Here are some points:
[-35.  28.  32. -29. -58.  24. -31.  76. -13.  -5.   7. -33. -33. -23. -35. -39.]
[ 17. -13. -20.  17.  35.   5. -10.  -8. -10. -16. -38. -16.  27.  15.  -7.  38.]
[  7.   6. -29.  18.   4. -15.  34.  37. -13.  14.  22.   5.  -9.  32.   4.  -2.]
[-26.  -5. -19.  -4. -42.   2.   3.   6.  -2.  27.  -9. -10.   4.  12.   4.  11.]
[-55. -17.  36. -17.  22. -11.   4. -18.  17.  24.  15. -22.  -2.  30. -23. -21.]
[-29.  22.  42.  -1.  14. -28. -12.  43.  18.   9.  13.   4. -50. -27.  -5.  -9.]
[ 11.  -8. -20. -43.  31.  30.  29. -13.  21.  14. -17.  14. -13.   8.  30.  -4.]
[-31. -16.   3. -27.   2. -11.   2.  20.  -7. -26. -48. -30.  30. -10. -19. -34.]
[ -3.  -5. -44. -22. -48. -22.   6.  -5. -39.  31. -28.  -5. -11.  22.  -5.  11.]
[ 14.   4.  22. -30.   0. -17.   3.  -5.  -1. -10.   3.  50. -16.  22. -23.   2.]
[ 44. -13.  10. -22.  -1.  25.   9.  24.  -7. -35. -29.  18.  17.   5.  22.   6.]
[ 50.  16. -33.  31.  63. -53.   6. -57. -29. -13.  34.   8.   7.  12.  34.   1.]
[  9.   3. -39.  41.   6. -17.  -3. -18.  10.  12.   4.  19.  43.   0.  25.  -2.]
[ 39. -29. -12. -24.  21.  27.   8.   6.  27. -15.  -3. -18.  48. -21. -14.  24.]
[ 10.   2.  17. -19. -29.  45.  -3. -35.  -2.  -1. -85. -10.  38.  33.  24.  17.]
[ -4.  -2.  23.  18. -38.   6. -20.  18. -20.  15.  -4. -20.   5.  23.   2.   9.]
[-27.   8. -15.   4. -58. -13.   2. -18. -58.  68.   8.   2. -24.  23.  13. -17.]
[ 21.  34.  -6.  34. -29.   1. -33. -30. -35.  37.  -9. -21.  12.  50.  16. -31.]
[-21.  38.  14. -35. -63.  39. -18.  -9. -18.  41.  -6. -29.   6.  23.  11.  16.]
[-11.  -4. -48.  -7.  -3.  39.  12. -19. -36.  19.  20. -22.   9.  30.  -8.  38.]
[-21. -33. -27.  -3. -41.  40.   1. -11.  23.   0. -80.  14.  16.   9. -22.  22.]
[-10. -10.  11.   5.  32.   0.  15.   0.  -3. -14.   7.   7.  39.  11.  13. -12.]
[-33. -16.  12. -30. -90.  10. -22.  18.   1.  13. -28. -32.  -5.  19. -25. -16.]
[ -5. -23.  -3. -18.  18. -17.  12. -41.  34. -33.   9. -19. -16.  -4. -19.  -3.]
[-34. -64.  58.  -2.  49. -28. -20.  25.  22. -37. -11. -11.  19. -27. -22.  51.]
[-10.  11. -11.  38.  20.   1.  23.  -4. -28. -19. -10.  26.  -6.  -9.  36.   2.]
[ -7. -26.  11.  52.  37. -15.   1.  10.  -8.  24.  29. -19. -34. -21. -43. -23.]
[-14.   7. -16.  -3.   3.   9.   6. -37. -23.  16. -41. -25.  18.  12.  -3.  -5.]
[-39.  19. -16.  17.  -6. -15.  39.  10.  17.  37.  -4.  12. -29.   2. -39. -37.]
[-22.  11. -22.  21.  27. -17. -13.  -7. -25.  10.  66.  33. -45. -38.  13.   0.]
[  2.  11. -33. -16. -39.   8.  16. -16. -33.  39. -51. -30.  31.  46.  30.   9.]
[ -7.  -3. -16.  12.  13.   6.   2.  -4. -13.   7. -49. -23.  35.  33. -29. -18.]
[  9.  -1.  -7.   8. -36.  -1.  23. -26.   5. -16.   6.  11.  49.  47.  18.  27.]
[-40.   1. -10. -46. -72.  28.  15.   7. -20.  51.   4.  -5. -14.  -3. -37. -16.]
[  1.  13.  16. -31.  11.  24.  -8.  42.  47. -54. -14.  19.  12. -16.   2. -11.]
[ 36.   4.   6.  28. -15.  44. -17. -18.   7.   4. -47. -34.  27.  40. -23.  26.]
[  7.  10.  12. -23.  52.  -2. -46.  56.  10. -47.  -9. -12.   6.  42. -47.   5.]
[-18.  -9.  -7.  24.  40. -57. -23.  -6. -36.  -4.  47.  55. -35. -15.   7.  -2.]
[  9.  13.  12. -24. -32.  56. -11. -20.   6.  -3. -70.   9.  40.  -2.  32.  40.]
[ 26.  10.  -5.  12.  31. -39. -13.  11.  15.   6.  19.  35.  11.  -2.   6.  -9.]
[ 20.   6. -14.  10.  30.   5.  12. -38.  -8.   0. -19.  16.  14. -29.  23.   2.]
[ 41.   5.  22.   1.  61. -43.  26.  19.  28. -48.   9.  62. -27. -42.  20.   6.]
Then 10 other points, each followed by its number:
[  4. -46.  10.  23.  21.  68.   3.   9.  36.   4. -62. -52.  28.  -8. -45.  26.] 0
[ 64. -10.   4.  12.   7. -20.   1. -34.  28. -12. -27. -30.   7.  19. -15.  51.] 1
[  7.  17.  -1.  -5.  34. -38.  50.   2.  22. -29.  18.  44. -32. -55. -29.  -1.] 2
[-25. -12.  38.  21. -26.  12.   3.   4.   3.  22. -14. -23.   6.  -3. -23.  20.] 3
[ -1. -29. -10.  21.  43.  -6. -19.  -7.  19. -18. -13.   3.  11.  -4.   3.  24.] 4
[ 29. -21.  11.  24.   5.  -5.  43.   6.  16. -17. -25.   5.  24.  -2.  22. -11.] 5
[ -8. -15.  19. -13.  13.  -4. -12.  22.   6. -53.  13.   1.  -8. -26.  -1.  -8.] 6
[ 39.  28.  -2. -29. -49.   3. -33. -25. -14.  30. -47. -26.   5.  27.  59.  22.] 7
[-12. -14.  24.  11.  -6.  69. -28.  10.  14. -17. -57. -91.  45.  22. -25.  46.] 8
[-17. -10.  66. -24.  11.  25. -11.  44. -26.  -7. -32.  19.  -6.  -2.  -3. -18.] 9
Which of these numbered points is nearest to each point below, looking only along the 7 directions in which the first points spread most? Its number follows each.
[ -1. -12.   7.  58.  44.  13.  16. -45.   3.   5.  15.  -9.   0.   5. -23.   0.] > 4
[-16.  21.  37. -16. -46. -11.  52.  68.  26. -23.   0.   4. -18. -21. -14. -34.] > 9
[ 21.  -5. -52. -23.  33. -45.  45.  30.  51. -30.  12.  79. -46. -11.  17.  -3.] > 2
[-50. -14.   3. -17. -21.  80. -13. -15.  -7.  50.   4. -75. -23.  20. -14. -10.] > 3
[ 27.  -6.  29.   2. -26.  12.  55.   9.  22.  -3. -38.  18.  14.  -9.   7.  24.] > 5
[ 11.   2. -15. -20.  37. -18.  24.  -3.   7.  14. -18.  46.  -1.  11.  35.   7.] > 5
[-11.  11.   1. -31. -21.  13.  -4.  40.  36. -23. -39. -27.  22.  -4. -24.   0.] > 9
[  9.   3. -19.  -5.   3. -10.  30.  17.  38.   4. -31.  25.  -2. -22.   2.  26.] > 5
[ 18.   0.   8. -44. -74.  23. -13.   1. -33.  16. -59.  -5.   2.  27.  53. -15.] > 7
[ -5.  11. -58.   2.  10. -31.  -4.  -8.   1.  46. -26.  -9.   3.   9.  22.   1.] > 5
[  0.  15.  23.  22. -86.  30.  10. -12. -30.  21. -43. -32.  25.   8.  33.  20.] > 7
[-44.   8.  -5.   2.  58. -57.  37.  -9.   1.  -8.  61.  35. -20. -30.  42.  -8.] > 2
[ 17. -10. -14.  11.  -2.   0.  -7. -26.  11.  -2. -36.  -6.   8.   5.  32.   3.] > 5
[-17. -14.  19.   7. -28.  33. -36. -26.  43. -17. -22. -60.  53.   5. -21.  10.] > 8
[ 10.   6.  10.  21.  20.  33.  -4. -12. -38.   3. -10. -43.  29.  21.   1.  26.] > 1
[-27.   7. -24. -18. -29.  50. -55.  -1. -18.  27. -33. -29.  14. -13. -29.  14.] > 3
[-11.   2.   9.  -7.  -3.  35. -35. -17. -22.   2. -18. -28.   7.  -5.  -6.  13.] > 3
[ 32. -14. -15. -29. -74.  55.  -8.  -5.  -3. -11. -59. -22.  27.  25.   9.  -4.] > 7
[ 11.  42.  -3. -34.   5. -39.  27.   9.  19. -38.  15.  55. -13. -40. -10. -34.] > 2
[-16.  13.   3.  40.  -8.  29.  -5. -19. -25.  42.  11. -38. -21.  -5.   8. -25.] > 3
[ 20.  38. -35.  18.  26. -64.   6.   7.  -1.   3.  75.  58. -17. -29.  17.   2.] > 2
[ 30.  -8. -29.   7.   7.  26.  -6. -38. -11.   9.  -7. -34.  22.  26.  17.   0.] > 1
[-55.   5.  15.  -1. -34.  29.  -9.  16. -42.  -2. -24. -17. -19.  -3.  -4.   6.] > 3
[  3.  33.   6. -17. -58.  17.  -4.  -9. -13.  18.  -8. -37. -10.  33.  44.  -6.] > 7
[ 21.   9. -28. -12.  16.  22.  -4. -35.  -6.  -4. -19. -25.  16.  39.  14.  11.] > 1
[-19.  14. -52.  -3. -37.  -4.   1. -18. -42.  38.  14.  13.  -4.  26.  32. -32.] > 7
[ 20. -13. -16.  21.  27. -10. -11. -23. -19.  -6.  -4. -21.  40.  39.  -6.   0.] > 1
[  4. -15. -11. -15. -16.  13.  -3.  -8. -13. -23. -52. -14.  36.  26.   6.  33.] > 1
Now 10 new points, numbered from 0 again:
[-13.  13.  27.  13. -24.  18.  -5.  13. -10. -16. -17. -24.  23.  14.  -8.   8.] 0
[-41.  -6. -38.  15.  40. -11.   4. -45.  18.   1. -24.  13.  17.  49.  18.   0.] 1
[-23.   8. -24.  13. -20. -19.   5. -17. -13.  21.  20.  13.  -8.  27.  13. -25.] 2
[ 11.  -5. -13. -16.  -2. -52.   3.  33.  25.  -7.  37.  37. -31.  -7.   9. -26.] 3
[ 14. -11. -32.   7. -36.  10.  37.  15.  15.  -5. -27.  12.  12. -44.  49. -20.] 4
[ -4.  -9.  15.  16.  11.   7.   2. -13. -34. -12. -12.   6. -27. -16.  15.  34.] 5
[ 58.  -4. -29.  32.  19. -27.   4. -38. -20.  56.   1. -37.  22.  28.  16.  -1.] 6
[-17. -43. -41. -61. -61.  -5.  29.  28.   7.  32. -17. -10. -16. -34. -25. -33.] 7
[-12.  16.  29.   3. -34.  74. -39. -11. -13.  23. -39. -33.   4.  29. -15.   4.] 8
[ 20. -27. -51. -59. -28.  16. -40. -12.  -7.  11. -68. -21.  51.  12.  10.   1.] 9
The same question for these:
[ 58.  19. -63.  73.  67. -41. -10. -13. -27.  -8.  33.  49.  23.   8.   4.  17.] > 6
[ 12.   1. -31.  32.  39. -22.  30.  -8.   8.   2.   3.  28.  11.  -6.   1.  -7.] > 1
[-40. -13.  10. -55. -33.  21.   2.  24.   4.  34.  24.  18.  -4. -33. -29. -18.] > 7
[ -1.  -5.   4.   2.  10. -26. -29. -23. -22. -18.  34.  11.  35.  -6.  12.  39.] > 5
[-57.   4.  13. -32. -45.  37. -27.  20.   5.  40.  27.  -7. -20. -16. -21.  -4.] > 7
[  42.    0.   43.  -22. -103.   40.   -8.   -4.  -10.  -26.  -36.  -60.   45.    3.   -4.  -12.] > 8
[-22.  43.   3.   1. -10.   8.   3.  -9. -41.  43.  30.  30. -21.  16.   3. -39.] > 2
[ 26.  -6. -25.   5. -12.  27.  -7. -42. -12.  20.  12. -10.  10.  32.  25.   9.] > 6
[ 27.   3. -10. -20.   7. -34.  33. -10.  25. -16.   0.  47.  15. -26.  15.  13.] > 4
[-35. -19.  42. -51. -68.  40.   1.  39.  10.  -4. -56. -34.   6.  29. -14.  17.] > 8
[-14.  18.  -1. -18.  -1.  -5.  25.  50.  -7. -30.  12.  24. -31. -46. -33. -31.] > 3
[-68.   8.  17. -25. -75.  17. -21.  19.   8.  10.   6. -16. -31.   7. -46. -15.] > 7
[ 11.  -5. -23.   5. -24.  12.  -4.  22. -12. -16. -17. -38.   4. -17.   2. -10.] > 0
[ 20.   2. -10.  36.  57. -26.  32. -15.   6.  -2.  10.   0.   6.  14. -18.  43.] > 1
[ -9.  10. -17.   1.  -1. -45. -10.  40.   6.   4.  35.  45. -17. -53. -13. -46.] > 3
[  3.  10.   5.   8.   2.  44.  11.  13. -10.   5.  -8. -44.  18. -14. -31. -24.] > 0
[-24.  27.  -7. -24. -46.  17.  -4.  45.  11.  -5.  18. -33. -18.  -6. -15. -24.] > 7
[-23.  12. -48.  19. -30. -45.   2.   9.   0.  27.  20.  32. -44.  15.  -2. -12.] > 2
[-32.  17.  56.  -5. -60.  73. -23.  50.  14.  37. -34. -48.  -7. -10. -15.  -4.] > 8
[ 12.   1.   5. -27.  -5. -27. -16.  -8.  12. -11.  37.  30. -22. -47. -20. -42.] > 3
[ 16. -19.  -3.  -9.  -4.  23.   8. -39.  -3.   1. -62. -26.  53.  28.  -9.  26.] > 9
[-30.  20. -12.  -7. -18.  52. -27. -10.  -6.  14. -19. -40.  40.  30.  -3.  21.] > 8
[-26.  -6.  26. -22.   8.  -5.  30.  25.  38.  -2. -19.  18. -15.  -3. -42. -26.] > 7
[  8.   1. -12. -37.  16. -21.  35. -24.  11. -12. -25.   0.  34.  11.   0.  24.] > 1
[ 30. -20.  24.   9.   9. -15. -12.  24.   9. -36. -29.  31. -22.   4.  33.  35.] > 5
[  1. -19. -18.   0.   3.  11.   6. -18. -12.  27.  42.  14.  10. -14.   2. -48.] > 2
[  9. -16.  -6.  -1.  -5.  73.   4. -58. -10.  24. -25. -44.  42.  -6. -10.   2.] > 9
[-14. -22.   1.  -5.  39.   9.  19. -33.  11.  -8.  19.   4.  31.  -1. -32.  -4.] > 1
